In the data rows, 128 means zero.
Here are some points, each followed by its number:
[168 182 127  89 116  82 185  83 149 110 111 103] 0
[ 99 125  83 198 142 158  69 135 129 138 188 132] 1
[107 114  85 163 163 179  67 123 131 135 188 148] 2
[ 60  88 126 169 149 156  89 132 153 146 162 112] 3
[154 156 146 105 123 102 146  99 147 113 136 108] 4
[119 124  85 178 153 161  71 143 123 145 183 144] 5
[183 209 106  87 109  80 174 124 113 122  27 106] 6
[132 115 100 176 159 164  61 140 122 138 172 145] 7
[132  65 149  70 127 117 162 170 106 153  97  97] 8
[143 108 182  60 126 151 130 115  96 129  69 147] 9
[107 121  82 200 131 147  84 129 125 128 185 141] 10
[ 73  90 120 144 133 150 100 150 137 138 146 117] 11
[ 67  46 150  96 146  83 179 178 123 152 124 107] 12
[129 109 100 167 160 167  62 129 123 144 176 147] 13
[127 116 102 166 154 167  67 122 128 147 178 144] 14
[ 99 137  90 157 153 162 111 161 135 133 132 115] 15
[114 117  92 191 146 162  61 146 125 124 183 141] 16
[122 109  92 174 151 166  61 132 122 135 177 141] 17
[168 156 186 124  92 118 164  62 128  78 127 142] 18
[110 161  99 144 124 107 140 158 139 121 111 120] 19
[137 116 157  79 125 152 132  82 123 135 102 139] 20
[108 126  90 179 140 161  64 125 127 146 192 144] 21
[127 122  92 155 151 170  68 115 133 145 181 148] 22
[ 77  89 119 139 132 148 107 160 133 139 141 119] 23
[139 110 171  63 127 151 126 109 104 128  72 145] 24
[158 179 115  75 122  76 196  96 146 125 118  94] 25
[193 199 114  66 108  82 172 115 132 134  48  80] 26
[ 60  85 127 165 147 152  93 134 154 151 157 106] 27
[ 92  47 158 100 132  93 179 165 120 152 125 118] 28
[102 115  89 195 149 163  61 136 134 132 179 128] 29
[173 177 141  93 106 137 157  77 108  90  79 151] 30
[183 206 131  95 121  78 158  90 123 112  49 123] 31
[138 117 104 134 160 151 116 155 137 122 150 123] 32
[132 121 153  77 124 149 132  73 120 128 108 143] 33
[125 124  89 187 154 163  61 133 124 135 178 141] 34
[112 115  82 173 162 175  70 131 128 138 191 147] 35
[119 113  89 163 162 176  69 127 132 142 183 150] 36
[104 125  87 206 139 152  77 137 126 141 182 133] 37
[134 128  94 167 155 154  87 147 124 132 158 137] 38
[137 116 160  87 122 150 134  70 124 131 103 142] 39
[120  83 183 102 133 104 168 193 121 131 104 140] 40
New points follow, each followed by the numbers of its two nearest points above by angle, nearest first.
[ 74  85 125 144 133 146 109 163 135 139 145 119] -> 23 11
[ 90 107 105 189 141 157  70 144 133 127 169 133] -> 29 16
[137 129  89 164 157 153  91 149 124 137 159 138] -> 38 5
[111 134 131 103  99  90 160 109 133 130 128  89] -> 25 0
[166 164 172 116  90 119 170  76 132  83 106 134] -> 18 30
[103 123  86 177 139 158  66 121 129 143 194 147] -> 21 1
[173 136 174 122 100 123 161  75 134  96 127 140] -> 18 30
[123  65 164 104 144 100 190 210 124 118 109 138] -> 40 28
[112 110  88 165 164 157 107 144 129 130 165 125] -> 35 5
[145 130 106 155 152 151  97 149 128 125 148 135] -> 38 7
[109 124  87 172 141 165  63 106 129 143 195 144] -> 21 22
[103 124  91 180 135 160  67 118 127 141 190 142] -> 21 1
[148  97 124 143 146  98 141 132 144 139 139 128] -> 28 12
[177 182 141  99 103 127 163  76 112  97  89 148] -> 30 31
[104 175 101 148 132 163  84 134 130 130 125 110] -> 15 1
[127  73 145  77 125 106 159 175 107 143 100  97] -> 8 28
[175 172 150 105 102 137 156  69 117  85  97 149] -> 30 18
[160 155 148 105 119 109 137  91 143 112 133 115] -> 4 0
[171 161 183 120  91 118 176  76 135  82 104 128] -> 18 30
[139 129  97 169 158 153  89 148 124 125 154 138] -> 38 7
[120 109  99 150 168 155 118 145 135 124 151 122] -> 32 38
[143  66 168 114 145 101 186 213 123 124 111 137] -> 40 28
[176 169 151 110 106 138 153  66 121  94 105 146] -> 30 18
[137  83 160  67 120 125 141 158  98 142  95 118] -> 8 9
[106 120  77 194 133 146  86 135 127 125 178 145] -> 10 37
[171 200 137  93 125  79 179  87 131 116  69 123] -> 31 0
[123 121  99 148 150 167  70 111 131 147 182 139] -> 22 14
[138 117 122 136 136 134 121 144 144 117 158 139] -> 32 16
[144  97 128 143 144 104 142 127 147 132 146 132] -> 28 12
[124 133 123 141 130 104 148 167 140 130 120 121] -> 19 40
[121 119  83 183 155 163  72 142 121 138 188 152] -> 5 34
[193 198 117  63 104  86 173 108 131 129  53  77] -> 26 6
[107 125  88 177 139 160  64 119 129 146 190 142] -> 21 1
[108 114  84 174 164 163  86 135 124 134 179 137] -> 35 5
[105 123  75 196 131 146  86 137 127 126 185 145] -> 10 37
[ 90  47 160 100 132  94 180 170 121 156 128 119] -> 28 12
[129 151 136  79 119  87 186 111 144 114 122  84] -> 25 0
[175 130 169 126 114 130 151  69 133 103 127 146] -> 18 30
[168 160 148  95 114 144 152  71 111  90 107 156] -> 30 18
[126  81 178 105 135 104 171 199 121 128 103 143] -> 40 28
[178 181 145 100 104 127 161  78 120  98  96 144] -> 30 31
[143 122 107 132 140 143 117 150 140 113 142 137] -> 32 38
[ 60  45 143 107 149  91 177 176 125 145 131 111] -> 12 28
[159 118 165 105 126 140 142  65 132 124 112 139] -> 39 33
[103 125  90 179 137 161  66 129 128 140 189 141] -> 21 1
[126  99 190  82 117 100 173 185 117 118  94 129] -> 40 8
[188 203 129 103 117  99 154  83 118 109  62 138] -> 31 30
[156 182 123  55 117  71 197  99 134 128 118  84] -> 25 0
[130 119 140 147 137 119 144 142 150 123 127 120] -> 40 12
[173 148 183 124  95 118 179  79 137  90 110 124] -> 18 30
[178 133 176 126 103 126 155  73 133  97 120 143] -> 18 30
[171 156 145  99 120 148 146  76 107  91 106 155] -> 30 18
[188 210 111  91 113  84 171 121 114 125  23 104] -> 6 26
[174 163 159 114 102 133 154  66 127  86 115 146] -> 18 30
[185 208 125  94 119  80 155 100 121 116  44 120] -> 31 6
[103 125  89 184 136 159  68 117 128 145 194 146] -> 21 1
[105 111  82 176 168 170  80 130 127 140 191 139] -> 35 2
[113 142 140  88 111  90 178 117 136 120 119  88] -> 25 0
[ 66  56 146 116 133  90 153 175 132 150 143 111] -> 12 28
[ 71  92 116 163 133 151  86 153 135 142 153 120] -> 11 3
[101 112  87 153 164 159 124 141 131 127 146 114] -> 15 32
[171 165 164 114  96 131 157  69 126  95 110 141] -> 18 30
[ 97 151  91 155 143 141 115 155 136 128 124 117] -> 15 19
[174 149 172 121  99 125 152  60 131  96 119 146] -> 18 30
[162 170 165 110 112 118 174  74 140  92 110 132] -> 18 30
[159 166 157 106  96 123 108 139 121 115 117 159] -> 30 31
[179 125 172 127 112 127 153  76 136 106 123 141] -> 18 30
[122 108 122 141 135 114 120 155 142 125 152 129] -> 23 32
